In the rows, 128 means zero.
One turn moves each row of this set onto another row. After a few examples, where does it send each row asked below?
z_239: [139 141 112 132 145 118 163 138 146 120 106 155 130 158 116 181 109 111
 128 148 114 122 131 152]
z_189: [131 144 116 138 134 106 163 152 131 121 103 162 134 154 125 161 100 124
 125 112 107 111 136 142]
z_834: [145 127 133 111 144 139 140 121 117 115 142 149 126 145 106 153 129 123
 139 129 114 130 105 140]
z_790: [159 146 137 156 111 161 153 147 116 118 112  75 113 143 131 165 113 141
 116 111 162 108 115 138]
z_323: [138 158  96 134 119 163 170 137 156 142 104 117 112 122 105 127 122 127
 131 152 130 113 134 134]
z_718: [156 114 103 151 128 166 153 132 136 125 116  82 109 134 123 152 130 145
  98 122 141  93 122 135]
z_606: [136 133 115 164 118 160 134 131 105 118 100 111 123 145 107 134  87 111
 115 134 167 111 107 136]
z_508: [137 125 109 164 136 124 154 134 131 127 126 131 123 157 120 134 143 107
 163 126 126  98 127 123]
z_295: [135 132 126 123 135 124 163 129 115 115 116 131 126 111 104 177 109 131
 146 108 114 130 102 147]
z_234: [129 136 120 139 137 105 162 155 140 120 109  98 119 146 120 169 145 105
 165 120 136 111 126 134]
z_520: [137 121  99 153 116 163 137 156 122 123 107  94 117 132 120 145  73 116
 121 120 151 115 107 140]
z_593: [123 161 146 112 126 139 159 167 132 126 121 118 124 133 120 131 127 157
 107 125 119 133 132 124]
z_455: [136 141 111 136 152 161 162 140 111 150 110  93 121 147  89 163 104 119
 129 126 163 132 120 159]
z_108: [133 140 110 133 147 125 156 149 147 117  94 152 134 163 120 173 115 105
 139 137 111 117 142 151]
z_125: [145 156 125 126 132  98 156 153 138 120 112 150 122 171 126 173 102 115
 127 127 127 114 134 140]
z_165: [135 148 145 132 124 108 151 126 112 104  92 120 123 149 115 160 127 107
 159 129 150 111 109 128]
z_244: [145 133 130 132 131 180 143 141 126 109 121  84 123 138 113 169 141 132
  95 125 145 125 113 156]
z_417: [129 127 121 117 139 129 130 170 120 122 120  79 112 151 115 156 116 122
  96 119 165 119 125 139]
z_226: [147 151 127 127 135 112 141 160 132 116 116 160 126 164 131 171 105 113
 132 123 123 115 145 147]
z_537: [127 164 144 146 124 128 155 168 133 126 131 116 123 132 124 137 151 142
 110 142 143 121 151 128]
z_885: [144 123 129 140 134 173 147 119 108 112  83  94 122 135 116 147 131 148
 103 115 144  98 122 137]
z_918: [143 130 126 137 127 172 179 135 114 141 125  89 129 147 134 141 118 150
 108 106 138 117 105 144]
z_726: [141 155 134 136 124 142 134 165 127 122 124 131 112 121 118 127 130 158
 109 121 125 110 157 118]
z_242: [135 113 138 128 128 117 151 134 117 105  98 122 126 130 144 159 106 132
 158 126 118 112 104 122]
z_275: [133 119 139 118 145 141 121 151 104 119 124 102 122 165 126 136 118 126
  97 137 165 119 122 133]
z_837: [137 143 116 153 132 101 162 146 132 122 116 164 133 152 128 166 107 119
 122 125 120 108 140 144]
z_149: [152 164 121 133 111 170 148 139 150 121 115 122 111 117 109 150 107 129
 127 168 135 130 123 138]
z_69: [137 129 130 137 132 175 155 140 133 116 104  74 123 173 125 142 143 130
 109 131 143 111 112 133]
z_246: [121 100 121 163 158 143 147 159 112 130 112  95 125 144 120 146 108 154
 109 120 130 115 130 125]
z_942: [123 119 121 166 155 137 144 140 104 125 115 107 122 141  85 150 119 148
  91 118 143 116 127 131]
z_990: [141 146 122 159 127 171 164 139 108 134 119  94 130 144 114 141 145 129
 110  99 157 106 129 154]
z_181: [145 135 113 135 130 115 144 139 138 106  91 159 127 145 131 172 100 107
 128 143 124 105 138 146]
z_524: [144 136 100 150 123 117 131 133 135 108 133 135 108 132  88 152 138 106
 133 112 129  99 123 130]
z_278: [136 160 144 137 120 116 161 155 129 125 108 110 110 124 123 141 120 166
 110 135 137 112 139 109]
z_418: [137 167 123 135 115 170 149 152 148 119  81 108 116 135 115 135 116 121
 148 154 135 118 136 128]
z_2: [141 123 113 141 157 176 154 143 113 154 119 102 127 164 118 141 106 120
 141 138 154 126 126 149]
z_670: [136 155 124 132 124 171 165 133 130 130  88 126 129 103 122 141 118 133
 138 158 136 122 136 146]
z_193: [144 140  99 127 128 114 147 140 149 111  94 155 119 154 120 166  97 107
 124 134 117 103 132 141]
z_187: [161 144 130 143 115 183 135 139 114 118 123 100 113 164 117 135 115 140
 110 102 144 106 115 131]
z_616: [155 125 105 120 123 136 129 152 143 116 153 129 108 137 121 156 116 110
 148 115 116 118 113 137]

z_323 goes to z_726
z_244 goes to z_918
Where do these go?
z_837 goes to z_193
z_2 goes to z_942
z_524 goes to z_616

One turn moves each row of this set onto another row. After a few examples, where does it send each row asked below?
z_761: [122 119 113 114 111 142 165 144 116 151 151 120]
z_45: [122 117 105 111 110 135 162 148 104 144 148 118]
z_681: [105 108 103 104 117 121 137 153 117 147 147 142]
z_643: [116 111 121 124 143 139 101 149  88 137 113 126]
z_428: [136 130 116 136 132 112 130 108 144 139 105 119]
z_998: [160 112 140 114 124 138 125 162 107 163 119 103]
z_996: [127  98 114 134 143 111 137 137 159 150 144 124]
z_176: [146 103 132 106 128 120 103 170 107 158 116 120]
z_867: [151 109 148 115 128 138 117 160 127 173 122 117]
z_820: [122  93 104 129 143  99 127 143 149 143 140 129]
z_285: [104 110 111 108 118 126 140 149 129 155 151 144]
z_554: [157 112 147 116 126 141 124 159 119 169 121 108]
z_750: [143 103 138 108 130 123 102 167 118 165 118 125]
z_884: [132 123 136 136 139 163 129 137  97 147 118 107]
z_611: [117 113  99 106 111 127 152 153  99 140 145 124]
z_980: [137 104 118 139 139 121 152 132 156 151 144 112]
z_450: [143 101  93 130 134 106 150 146 114 127 134  99]
z_889: [145 106 145 111 130 130 107 163 127 171 121 124]
z_742: [133  95  89 125 137  96 136 150 117 126 133 111]
z_872: [152 106 130 107 125 124 111 170  98 155 115 112]
z_158: [157 110 134 111 123 131 120 167  99 157 116 104]
z_972: [111 109 128 125 146 141  96 146 103 144 116 134]
z_28: [124  92  95 125 142  93 126 149 132 133 135 124]
z_938: [148 106 102 136 134 117 161 139 124 134 138  94]
z_956: [118 117 143 135 145 158 112 135 120 157 122 128]
z_179: [127 121 142 137 142 165 123 134 112 155 121 116]
z_404: [142 132 110 135 128 112 136 111 130 132 102 109]
z_824: [131 120 127 131 138 156 124 142  84 138 115 107]
z_608: [137 127 103 130 130 102 126 116 124 128 100 116]
z_981: [125 115 120 127 140 145 113 147  80 135 112 114]
z_860: [130 125 109 130 133 102 120 114 138 135 103 125]
z_700: [109 114 118 112 116 135 149 144 134 159 153 138]
z_186: [132 125 105 129 131 100 120 116 130 130 101 121]
z_896: [117 118 119 115 114 142 159 142 129 158 153 129]
z_78: [111 112 137 130 147 149 101 141 116 153 120 135]
z_568: [145 107 112 140 136 123 162 134 141 144 142  99]
z_328: [141 130 106 132 128 107 132 114 124 129 101 111]
z_823: [141 132 115 136 129 114 135 108 138 137 104 113]
z_112: [110 109  98 104 114 121 142 155 104 141 145 133]
z_562: [132 127 114 133 133 107 124 111 144 139 105 124]

z_158 goes to z_998
z_611 goes to z_45
Where do these go?
z_938 goes to z_568
z_643 goes to z_981
z_562 goes to z_860

One turn moves each row of this set onto another row. After a few examples, where does it send each row asked below?
z_150: [133 128 114 122 122 124 132 132  88  90 112 129 145 128]
z_439: [130 114 135 128  93 130 123 150 123 135 124 107 162 101]
z_146: [142  94 113 109 116 119 135 116 119 154 109 131 180 112]
z_157: [129 160 106 124 115 134 134 129 109 113 109 108 140  82]
z_123: [ 99 128 117 114  99 120 109 130  87 102  94 127 152 127]
z_147: [135 144  72 104  95 145 124 138 107  96 102 132 164 111]
z_415: [126 117 139 104 136 131 110 136 112 126 109 133 148 122]
z_402: [123 146  96  97 121 136 128 123  93 110 128 149 192  99]
z_840: [108 131  77 118  98 121 127 129  98 142  97 105 199 132]
z_412: [140 106  94 112 107 137 110 114  75 159 100 118 162 115]
z_435: [105 154 117 105 124 134 131 107  79 119 115 140 178 115]
z_529: [107 153 143 122 121 127 130 132 118 130  95 128 182 103]
z_32: [135 154  67  96 107 147 124 126 103 122 108 139 182 119]
z_310: [120 114  70 100 101 126 109 122 107 158 103 113 153 109]
z_558: [114 103  82 105  83 112 115 124  94 134 102 128 155 120]
z_432: [136 150  94 118 155 141 127 116 106 141 103 129 159 113]
z_798: [110 107 127 115  96 127 137 124 115 124  98 113 201  98]
z_23: [146 132 131 116 132 115 126 133 120 146 114 139 146 117]
z_21: [129 123 116 112 102 129 138 128 123 145 119  89 194  93]
z_375: [137  82 117 104 114 132 121 132 121 129 113 106 163 107]
z_949: [112 117 134 120 113 138 119 127 117 159 109 136 193 111]
z_535: [110 146 103 118 122 115 120 113  91 145  91 144 180 138]
z_677: [144 141  80 107 146 145 124 131 113 122 118 139 179  97]
z_602: [137 119 123 132 116 134 124 140 135 164 112 119 172 101]
z_256: [140 150  64  99 106 151 121 133 113 116 105 128 163 107]
z_464: [144 100  98 123  93 130 114 123  81 139  90 117 146 106]
z_634: [141 127  95 112 120 128 132 141 100  87 122 146 171 109]
z_91: [127 142  99 124 111 127 110 147 110 117 106  89 134 115]
z_231: [127 133  97 134  99 144 121 129  88 142  84  88 184 100]
z_48: [132 143  74  97  96 139 125 128  97 104 106 147 174 123]
z_513: [113 125  76 127  91 125 124 143 111 124  88  90 176 116]
z_235: [136 147  90 112 116 138 129 139 115 101 118 130 165  74]
z_461: [117 100 141 120 104 133 117 142 108 129 119 127 179 125]
z_674: [120 157 143 116 115 127 128 143 113 125 123 103 172 107]
z_962: [128 163  90 117 121 123 117 121 111 164 108 111 155 110]
z_166: [125 128 105 132  88 131 129 125  73 133  92 100 193 116]

z_412 goes to z_166
z_147 goes to z_256
z_23 goes to z_529
Where do these go?
z_439 goes to z_602
z_402 goes to z_634
z_123 goes to z_91
z_21 goes to z_146
z_435 goes to z_150
z_310 goes to z_840

One turn moves each row of this set onto another row. After a few examples, where does it send each row asked below?
z_137: [164 111  99 106 151  85 123  91  95 119 119 100 119 160 104 118 146 129
 117]
z_622: [115 115 121 116 152  90 118  98  94 139  98 132 128 151 125 139 162 100
 141]
z_132: [165 107  98 113 160  94 124  91 103 121 115  95 107 153 109 109 140 121
 119]
z_133: [122  99  75 119 127 113 116 132 142  99 127 106 115 128 108 143 126  96
 115]
z_716: [128  96  98 113 148  87 107 111 117 110 126 122  82 134 121 170 118 123
 133]
z_698: [161 114 106 110 158  89 123  80 113 120 119  99 112 152 104 122 156 113
 126]
z_964: [123  96  74 121 123 115 110 127 131  94 121 110 116 130 105 143 120  95
 123]
z_119: [142 103  97 115 147  83 111 116 120 116 119 125  78 129 119 173 115 119
 128]
z_898: [136 137 102 127 133 107 125 149  99 147 106 147 115 163 138 131 149  96
 142]
z_42: [127  95  71 126 129 119 106 126 130 104 134 103 116 134 107 144 120 102
 122]
z_775: [130 140 100 125 130 102 124 151 103 134 109 153 109 165 127 119 153  97
 135]
z_288: [131 128 101  93 147 113 115 150 139 135 144 111 137 120 115 135 129  92
 122]
z_394: [159 107  99 114 148  90 129  86 106 118 118 100 116 152  98 109 137 121
 115]
z_136: [137 103  96 115 136  89 111 115 114 101 124 121  83 128 118 174 115 118
 128]
z_932: [133 100  92 113 141  80 118 116 128 115 122 120  85 134 119 176 113 116
 126]
z_924: [137 140 100 119 135  98 128 155 100 141 109 151 111 163 126 135 155  97
 146]
z_55: [130 126 124  76 151  79 116 140 121 127 133 118 114 131 126 168 120 113
 139]
z_667: [156 113  84 102 142 109 131 153 102 109 112 112 111 179 109 105 124 107
 144]
z_89: [166 113  94 104 140  99 134 138 113 106 118 104 112 183 100 108 119 109
 138]
z_94: [119 127 113 108 138  89 119  87  95 131 109 139 130 150 121 128 163 106
 135]
z_24: [129 103  73 125 125 119 114 128 126 103 134 109 117 123 106 141 116  93
 117]
z_708: [140 126 101 127 132 102 142 159 110 140 110 147 116 172 131 127 140  97
 136]
z_846: [157 101 106 115 163  91 115  89 102 120 109  92 113 159 103 123 147 117
 125]
z_120: [158 119  78 109 141  93 132 151  96 111 117 114 105 182 101 108 129 108
 131]
z_906: [130 127 111 127 139 109 123 159 105 142 102 144 118 171 129 123 142  94
 141]
z_565: [125 126 125  73 157  78 116 142 107 125 129 118 119 127 123 160 121 107
 140]
z_41: [137 127 100 106 144 117 113 152 129 138 141 111 141 116 117 133 128  93
 115]
z_510: [161 113  85 101 143 104 139 158 103 112 117 114 118 173 102 105 131 113
 134]
z_342: [114 121 113 113 143  86 132 103 101 129 104 136 126 149 128 140 174  94
 139]
z_848: [159 109  89 115 150 106 124 148 107 115 111 103 109 182  99 106 121 103
 138]
z_836: [125 127 101 104 144 114 110 158 124 133 148 102 140 126 119 132 126  93
 122]
z_449: [120 130 118 116 132  81 119  86  98 124 102 130 118 149 120 138 163 102
 137]
z_954: [132 127 120  80 158  82 115 136 104 127 137 125 108 122 124 167 118 109
 140]
z_517: [119 126 126  84 161  80 112 142 108 133 138 120 109 128 129 158 120 110
 139]
z_458: [131 129 107  96 144 115 115 155 119 126 145 110 140 114 120 134 127  95
 120]
z_806: [115 123 114 111 141  84 121  87  90 127 101 122 125 149 128 134 161 100
 138]

z_137 goes to z_94
z_964 goes to z_119
z_133 goes to z_932
Where do these go?
z_924 goes to z_510
z_906 goes to z_848
z_954 goes to z_458
z_42 goes to z_716
z_667 goes to z_132
z_342 goes to z_708

